In the data rows, 50 means zero.
Some points, one per row:
array([34, 70, 38, 37, 64, 72, 31, 38])
array([33, 44, 46, 50, 53, 59, 25, 32])
array([58, 37, 51, 49, 37, 29, 53, 49])
array([46, 42, 39, 29, 53, 44, 35, 37])
array([45, 59, 42, 42, 53, 50, 39, 49])
array([55, 32, 54, 63, 47, 24, 45, 49])
array([59, 39, 47, 51, 46, 34, 50, 54])
array([63, 21, 50, 40, 41, 19, 55, 44])
array([45, 53, 48, 56, 50, 50, 65, 63])
array([75, 19, 55, 44, 33, 19, 46, 40])
array([57, 56, 47, 41, 52, 54, 34, 43])
Here are 12 more points, each followed by its number:
array([67, 45, 62, 48, 41, 45, 55, 49]) 0
array([77, 46, 68, 79, 51, 63, 47, 38]) 1
array([30, 69, 36, 80, 66, 75, 62, 70]) 2
array([45, 66, 48, 81, 52, 67, 55, 70]) 3
array([64, 31, 43, 39, 50, 36, 61, 60]) 4
array([29, 70, 49, 34, 55, 71, 41, 47]) 5
array([70, 13, 57, 38, 36, 38, 37, 34]) 6
array([63, 52, 48, 56, 54, 42, 45, 50]) 7
array([30, 37, 35, 16, 58, 43, 40, 30]) 8
array([35, 50, 26, 60, 62, 42, 30, 53]) 9
array([75, 55, 77, 28, 21, 43, 95, 62]) 10
array([54, 23, 43, 18, 43, 22, 37, 37]) 11
Which three of these numbered points are nearest to each point below, looking only along the 3 directions in which the first points spread most? Their numbers follow each, nearest first.
array([34, 49, 43, 05, 62, 43, 23, 31]) > 8 11 5
array([40, 61, 35, 33, 54, 64, 51, 46]) > 5 9 7
array([21, 69, 49, 92, 57, 78, 54, 67]) > 2 3 9
array([64, 45, 51, 18, 47, 41, 65, 38]) > 4 0 11
array([55, 42, 50, 61, 44, 36, 79, 70]) > 0 4 10
array([33, 56, 37, 51, 62, 55, 42, 48]) > 9 5 7
array([61, 54, 50, 30, 51, 51, 28, 33]) > 8 7 11
array([42, 62, 62, 78, 46, 70, 67, 74]) > 3 2 1
array([43, 42, 42, 67, 54, 32, 60, 67]) > 1 7 0
array([48, 34, 52, 42, 44, 32, 44, 36]) > 0 6 7
array([40, 43, 54, 67, 50, 63, 77, 72]) > 3 1 2
array([42, 49, 36, 11, 68, 58, 31, 39]) > 8 5 9
array([52, 51, 49, 28, 48, 42, 35, 35]) > 8 7 11
